(in the rows, 128 means zero)
Rotation paths and how fast each direction turns (deg/step):
Each turn is a multiple of 5 degrees from 10 to 175, or 0.
Each row of a path follows its step; steps can be skipped.
Rotation 1:
step 0: [131 142 128 132 145 137 128 116 129 139 127 126 129 126 117 140 132 128
 134 125 125 133 120 121 125 129 117 129 118 134 138 134 133 128 122 125
 125 127 122 120 125 119 123 133 132 124 131 123 132]
step 1: [125 131 123 138 145 127 131 126 122 128 135 125 133 128 132 126 116 120
 137 122 136 128 118 129 134 125 113 122 133 124 118 139 129 126 129 130
 126 130 127 119 133 129 137 123 131 117 119 127 137]
step 2: [135 127 120 124 133 133 129 129 127 138 125 127 118 134 122 125 116 131
 121 111 129 133 127 128 118 126 119 122 123 122 124 120 123 123 123 122
 133 129 129 118 130 132 130 123 121 114 121 119 114]
step 3: [134 132 120 145 130 139 130 129 124 145 122 127 125 121 123 137 133 138
 121 128 132 134 127 135 126 128 125 123 126 123 127 127 138 127 123 127
 126 125 116 112 138 126 136 130 130 133 134 128 126]
step 4: [114 128 131 133 131 140 135 122 133 138 131 126 120 121 134 128 135 125
 135 116 128 127 118 128 131 132 122 129 134 138 108 127 136 123 133 131
 128 134 124 122 138 124 127 128 128 130 116 129 127]
step 5: [125 130 135 135 139 135 131 120 126 128 130 128 124 134 126 122 121 129
 126 113 144 126 122 137 116 126 118 133 118 124 129 112 125 130 126 118
 128 128 127 129 132 124 118 123 121 133 127 132 126]
step 6: [129 141 119 136 134 136 138 120 123 128 118 127 127 127 106 133 133 126
 126 128 134 115 118 131 120 131 125 117 132 125 128 123 126 130 129 124
 128 126 134 127 128 123 143 134 131 131 124 135 127]
step 7: [123 126 120 134 142 133 123 135 131 124 122 136 125 131 115 133 128 117
 123 119 122 131 116 130 122 132 122 135 130 125 112 131 143 127 137 130
 137 136 121 132 129 122 129 128 132 124 127 121 129]
step 8: [126 126 133 129 139 128 124 130 127 131 142 137 124 127 120 137 131 132
 121 119 133 130 131 147 132 128 118 123 129 116 120 122 125 132 131 126
 121 137 130 124 130 116 129 116 118 120 130 130 123]
step 9: [133 124 124 125 122 142 127 114 127 118 127 126 134 119 116 121 132 129
 121 121 129 128 118 132 124 135 132 120 128 124 119 126 132 129 119 120
 114 136 129 117 136 126 134 133 129 125 129 132 116]
step 10: [114 123 118 129 137 137 120 131 132 133 132 129 128 129 124 130 135 119
 130 119 138 126 122 132 116 135 130 125 128 139 124 138 138 133 127 121
 131 128 133 124 133 124 124 135 123 134 147 123 125]
Directions:
[129 124 128 124 128 128 125 127 129 131 123 126 126 128 127 126 128 126
 127 127 126 129 124 126 127 128 129 131 126 130 125 126 129 129 127 126
 128 129 126 129 125 129 126 129 126 127 126 127 128]
145
[128 129 130 131 126 128 127 125 129 128 126 130 127 129 129 123 128 128
 126 130 128 128 131 129 125 131 128 127 129 126 129 129 125 129 125 124
 129 128 127 128 126 128 128 125 127 124 126 131 126]
110
Rotation 2:
step 0: [131 126 137 124 140 128 129 125 138 126 139 128 127 146 112 136 132 128
 122 124 124 126 132 126 133 119 121 125 136 127 131 129 145 123 130 119
 133 128 136 136 125 142 113 123 133 125 130 131 129]
step 1: [127 119 126 121 127 129 127 130 128 138 132 137 126 134 122 125 121 120
 123 130 129 125 121 130 138 142 136 126 133 120 120 121 110 131 121 125
 127 128 135 127 120 134 140 128 117 121 129 140 113]
step 2: [139 132 121 131 130 133 121 121 128 135 123 131 117 129 135 143 136 137
 124 125 131 127 134 133 113 121 123 124 126 113 142 131 132 130 127 122
 133 122 130 130 125 135 137 141 115 120 126 123 135]
step 3: [128 124 132 124 126 139 132 129 136 129 137 119 128 125 125 119 136 130
 124 118 126 121 134 131 119 135 129 121 128 132 115 116 141 139 122 126
 123 134 115 136 133 142 136 114 130 127 121 132 128]
step 4: [144 135 136 130 125 123 136 139 126 134 129 139 133 128 124 140 116 119
 144 121 128 125 133 133 131 126 118 120 117 121 124 120 119 130 127 125
 122 129 134 123 130 131 131 134 139 123 129 141 135]
step 5: [139 107 131 133 128 136 121 126 124 141 134 121 125 122 134 129 141 129
 130 127 125 126 123 133 129 129 133 134 140 125 137 129 132 120 136 126
 141 126 134 120 122 141 128 130 145 130 124 128 127]
step 6: [128 128 123 122 138 133 129 117 134 123 136 125 125 131 117 135 113 137
 124 128 118 125 135 124 135 129 136 130 128 118 121 129 129 133 125 128
 115 126 123 143 115 136 119 139 135 121 117 131 123]
step 7: [131 119 136 122 125 131 125 142 123 142 127 129 117 132 127 132 125 132
 115 117 125 129 128 133 127 124 118 133 120 130 131 135 111 121 118 122
 122 132 136 126 124 138 132 119 113 126 129 134 131]
step 8: [143 124 128 135 128 126 125 130 129 125 121 128 125 130 135 125 137 118
 127 124 127 135 130 130 125 127 128 111 142 117 134 120 133 126 122 122
 121 129 122 140 121 129 146 135 129 129 115 113 124]
step 9: [113 127 135 131 130 142 137 126 127 125 138 122 127 135 138 131 123 139
 143 116 123 125 132 134 125 125 124 126 120 129 122 118 133 136 130 131
 131 127 128 130 116 131 141 123 134 113 131 134 136]
step 10: [137 127 130 125 118 125 123 136 127 140 117 127 132 128 120 125 130 132
 136 122 135 135 139 123 140 124 132 131 129 114 130 128 119 126 133 121
 124 122 118 125 139 137 128 121 141 125 117 141 134]
Directions:
[128 129 127 126 125 127 130 129 130 128 128 126 132 131 125 129 128 130
 127 126 130 129 129 127 127 126 132 127 126 127 125 130 130 128 126 133
 128 130 129 129 124 130 126 125 128 129 129 129 131]
115
[128 129 129 130 127 127 127 128 129 131 124 124 128 131 130 130 129 126
 127 122 132 127 127 128 127 129 128 131 126 129 131 131 126 129 129 128
 128 126 131 128 131 128 127 130 129 128 126 128 128]
135
[127 128 130 129 128 130 127 129 127 130 130 128 125 128 130 124 128 128
 128 125 127 130 128 127 125 129 129 131 129 131 124 128 127 128 126 130
 132 129 128 126 127 130 129 129 128 129 130 130 125]
175
[131 126 123 128 126 128 128 127 128 127 126 129 125 128 128 129 129 126
 133 128 126 130 125 126 123 129 131 129 128 129 130 128 128 127 128 127
 129 128 131 127 127 128 128 127 127 130 125 126 130]
120
Rotation 3:
step 0: [125 133 120 136 145 135 126 130 146 122 130 134 135 124 137 122 124 128
 138 132 136 119 116 130 133 129 125 120 130 133 132 124 127 125 128 124
 136 136 122 134 138 124 132 128 125 135 131 131 138]
step 1: [125 127 125 131 131 125 129 120 128 138 129 126 131 125 127 114 127 122
 126 123 135 151 121 133 129 117 120 133 130 135 136 139 121 130 132 132
 130 140 131 135 120 121 137 136 124 137 131 126 123]
step 2: [124 139 128 127 131 130 123 112 127 124 123 127 130 131 131 132 145 133
 116 121 136 124 119 126 132 138 119 130 134 128 123 122 118 131 134 133
 116 136 121 121 129 125 139 128 124 130 119 136 127]
step 3: [116 119 117 134 128 135 131 118 123 126 130 118 124 130 130 133 118 129
 122 132 119 120 124 125 138 129 121 141 120 128 133 129 129 129 132 125
 127 127 139 137 130 132 132 138 114 129 114 132 124]
step 4: [134 119 136 132 131 132 115 137 131 129 133 133 130 119 124 123 122 130
 129 134 131 130 132 137 136 133 115 129 129 127 132 130 129 130 146 118
 124 126 123 114 129 126 125 123 116 121 119 142 125]
step 5: [137 115 126 124 126 118 124 119 136 122 125 126 121 120 129 131 116 115
 127 130 135 130 125 134 125 136 136 138 135 141 131 128 131 118 130 138
 116 121 128 129 124 122 132 129 132 121 118 124 121]
step 6: [134 132 129 118 144 148 124 121 131 123 116 142 136 127 118 130 128 123
 133 130 126 128 119 122 122 128 127 134 126 134 128 131 125 122 124 130
 133 122 124 133 136 131 125 121 121 116 121 132 132]
step 7: [122 129 133 129 129 128 129 123 129 122 131 131 128 129 138 133 123 110
 122 137 127 143 132 130 122 120 126 133 134 129 115 139 126 132 129 133
 131 128 136 135 122 134 119 117 114 136 131 132 119]
step 8: [138 130 124 125 139 127 115 128 127 119 142 134 126 118 127 134 131 134
 109 118 134 121 127 131 133 127 121 122 130 125 117 128 127 137 119 140
 132 132 129 124 125 132 122 121 130 122 125 127 126]
step 9: [120 131 117 116 143 128 124 134 127 130 130 118 119 129 139 130 116 123
 124 122 119 129 123 126 137 114 139 131 134 130 128 123 137 141 129 120
 123 124 133 137 131 127 129 126 130 124 122 123 128]
step 10: [129 132 140 125 127 133 133 129 112 129 133 132 128 131 122 111 118 131
 122 118 133 137 133 126 134 130 133 128 126 126 125 133 119 135 140 123
 131 125 121 128 133 120 119 114 134 120 119 130 130]
Directions:
[131 129 126 126 130 129 132 128 129 129 126 128 126 128 128 131 132 127
 127 127 128 126 129 128 127 126 130 126 131 125 129 129 128 129 129 130
 125 126 129 128 129 128 129 133 130 127 124 129 128]
110
[128 130 123 130 130 127 131 128 129 126 126 131 129 127 124 127 132 126
 126 128 127 131 128 128 126 129 127 129 128 129 128 126 126 127 128 129
 128 126 129 131 124 127 129 124 127 131 131 129 129]
65
[127 129 127 128 126 130 128 127 131 128 126 131 127 129 131 126 129 127
 128 128 127 127 131 125 131 127 128 132 126 127 124 129 130 128 130 127
 133 125 128 129 130 126 129 129 129 129 126 128 131]
110
Rotation 4:
step 0: [132 128 132 121 133 127 129 120 131 136 122 122 131 130 114 139 132 130
 137 125 129 128 120 125 115 130 135 128 140 131 140 131 116 115 126 120
 128 120 128 122 114 121 135 135 123 121 122 117 131]
step 1: [130 137 116 130 136 127 122 144 130 138 131 125 125 128 126 119 131 135
 123 137 137 114 127 140 133 125 126 129 129 139 128 120 125 122 131 139
 124 112 132 132 136 135 132 131 130 133 125 136 125]
step 2: [129 132 136 128 123 141 126 124 124 125 128 124 126 136 126 133 135 138
 128 129 127 137 125 121 126 121 124 132 129 131 116 130 150 134 109 129
 128 120 122 127 128 132 127 122 118 133 140 123 137]
step 3: [148 130 129 135 122 127 135 131 130 116 117 139 128 123 144 117 128 128
 125 125 126 130 127 128 127 132 124 125 137 130 124 117 125 136 134 124
 121 134 123 117 133 124 131 130 123 120 113 132 133]
step 4: [120 107 131 125 125 129 134 121 133 128 136 133 133 122 134 135 123 129
 121 135 128 132 133 130 134 125 123 125 128 119 135 130 126 121 133 136
 118 125 137 132 137 125 140 115 127 116 141 119 128]
step 5: [125 130 125 120 135 117 133 131 130 138 133 126 127 140 110 134 130 124
 134 137 121 129 125 118 123 133 126 121 133 121 115 127 132 131 145 126
 134 127 124 119 129 124 125 136 129 122 118 119 124]
step 6: [123 132 117 136 124 117 117 119 138 135 119 119 119 129 120 123 114 141
 128 122 136 123 129 134 126 138 135 120 131 139 129 128 130 125 127 127
 119 131 131 132 128 141 135 130 127 130 137 135 131]
step 7: [142 134 129 124 130 145 120 125 119 131 137 113 132 134 134 126 138 134
 138 131 125 126 128 113 139 114 129 122 128 131 128 124 129 119 119 124
 122 132 138 125 125 125 130 135 125 134 129 127 129]
step 8: [126 148 124 136 115 141 136 128 136 124 132 139 133 123 137 129 135 124
 122 131 128 120 128 138 117 133 123 131 122 128 122 127 122 127 126 133
 134 124 125 121 127 134 140 133 120 119 124 128 136]
step 9: [132 121 122 123 125 125 124 139 125 130 130 139 123 124 129 123 126 124
 120 137 121 134 128 126 136 131 122 125 135 129 125 142 131 132 109 121
 120 126 129 130 141 119 125 116 134 113 138 124 121]
step 10: [130 122 130 137 124 127 135 124 138 133 115 122 133 125 123 137 128 119
 142 129 141 142 126 124 133 132 126 127 134 122 124 118 129 141 139 129
 135 124 129 130 129 115 128 138 119 123 134 124 123]
Directions:
[128 130 131 126 129 125 125 131 132 133 128 128 128 129 125 127 130 129
 128 126 129 128 128 127 126 129 127 127 128 129 131 126 131 124 128 130
 128 131 131 130 126 130 127 130 127 130 128 128 128]
65
[128 125 127 131 127 132 128 130 127 128 128 126 125 129 127 125 129 133
 125 127 130 127 127 128 128 126 132 127 127 130 127 129 129 128 129 127
 131 127 128 128 125 131 127 131 127 129 127 126 125]
70
Rotation 5:
step 0: [114 128 134 118 130 129 122 134 130 118 115 135 122 118 129 130 128 135
 130 137 129 125 118 124 127 128 117 126 137 138 129 134 129 127 126 125
 137 130 121 132 125 119 125 136 129 118 130 126 135]
step 1: [122 129 112 124 127 127 120 132 130 124 123 126 130 128 134 130 126 138
 136 129 134 130 124 133 131 117 128 134 133 129 146 130 136 132 119 120
 123 132 121 133 127 125 145 136 130 123 131 127 131]
step 2: [136 126 128 128 129 123 120 128 122 126 120 123 133 113 124 129 130 134
 129 138 122 140 133 133 137 124 127 132 122 125 134 138 128 129 126 124
 127 143 112 134 131 122 132 128 117 125 129 129 124]
step 3: [140 129 125 118 127 126 128 130 128 130 125 118 133 130 123 120 124 134
 136 137 129 132 126 137 123 121 124 137 127 121 135 133 123 128 137 126
 141 135 122 136 141 137 128 129 130 133 118 127 139]
step 4: [128 119 122 127 130 123 117 127 122 140 125 117 133 130 123 132 133 113
 132 127 130 135 121 128 132 129 125 134 127 118 127 134 125 130 131 128
 127 130 129 133 134 119 126 121 138 127 109 137 133]
step 5: [120 117 140 115 133 122 127 138 127 131 123 132 123 133 120 128 124 121
 123 140 129 140 121 119 118 135 127 128 132 128 128 131 135 134 131 130
 137 124 119 131 126 130 126 120 128 123 118 134 131]
step 6: [123 120 114 125 128 123 129 138 122 123 120 136 134 133 126 129 112 120
 124 136 139 125 121 135 131 129 124 131 132 133 136 134 132 129 124 129
 124 110 124 127 127 124 134 126 136 125 128 133 131]
step 7: [135 134 133 138 126 118 113 133 123 114 124 131 137 126 132 130 124 120
 123 142 131 134 130 125 130 127 130 127 126 128 142 128 131 134 119 128
 132 121 125 134 123 123 128 129 122 120 132 136 121]
step 8: [128 134 126 136 131 122 134 136 130 116 122 129 138 123 121 120 115 130
 140 133 131 130 137 132 134 117 128 121 133 129 134 124 121 131 134 129
 140 131 121 135 130 134 125 134 131 126 131 139 131]
step 9: [135 121 125 141 124 125 114 136 121 130 130 128 127 126 127 126 124 128
 140 122 130 136 130 131 132 118 118 122 125 124 132 126 119 124 129 118
 137 135 139 139 120 124 133 125 136 122 123 131 136]
step 10: [129 117 139 124 133 129 133 134 120 132 123 128 129 131 130 135 125 130
 136 119 131 140 127 127 128 124 130 119 130 126 126 129 120 146 129 117
 134 138 123 129 123 132 129 123 118 120 117 132 130]
Directions:
[125 129 124 129 130 129 127 128 131 130 128 127 125 126 125 127 129 128
 131 129 127 128 128 122 126 127 127 125 131 127 126 125 130 126 128 128
 128 128 129 130 127 127 129 129 128 125 126 131 129]
85
[126 128 126 125 130 128 129 125 128 128 128 130 127 128 127 124 127 126
 129 125 129 129 126 129 126 126 127 128 124 127 131 124 126 127 128 127
 129 127 128 126 128 125 125 126 125 129 130 127 125]
0
[131 128 126 129 128 129 128 130 126 129 127 126 127 130 127 128 128 131
 131 129 125 128 130 127 133 126 131 130 125 125 128 126 127 129 129 131
 130 129 129 132 128 127 127 129 127 130 132 128 128]
60
[128 124 127 127 128 126 128 126 128 131 126 127 132 132 128 125 130 126
 128 129 128 128 127 129 128 128 129 125 129 129 123 129 128 129 130 129
 131 130 131 128 125 128 129 128 127 127 126 124 128]
60
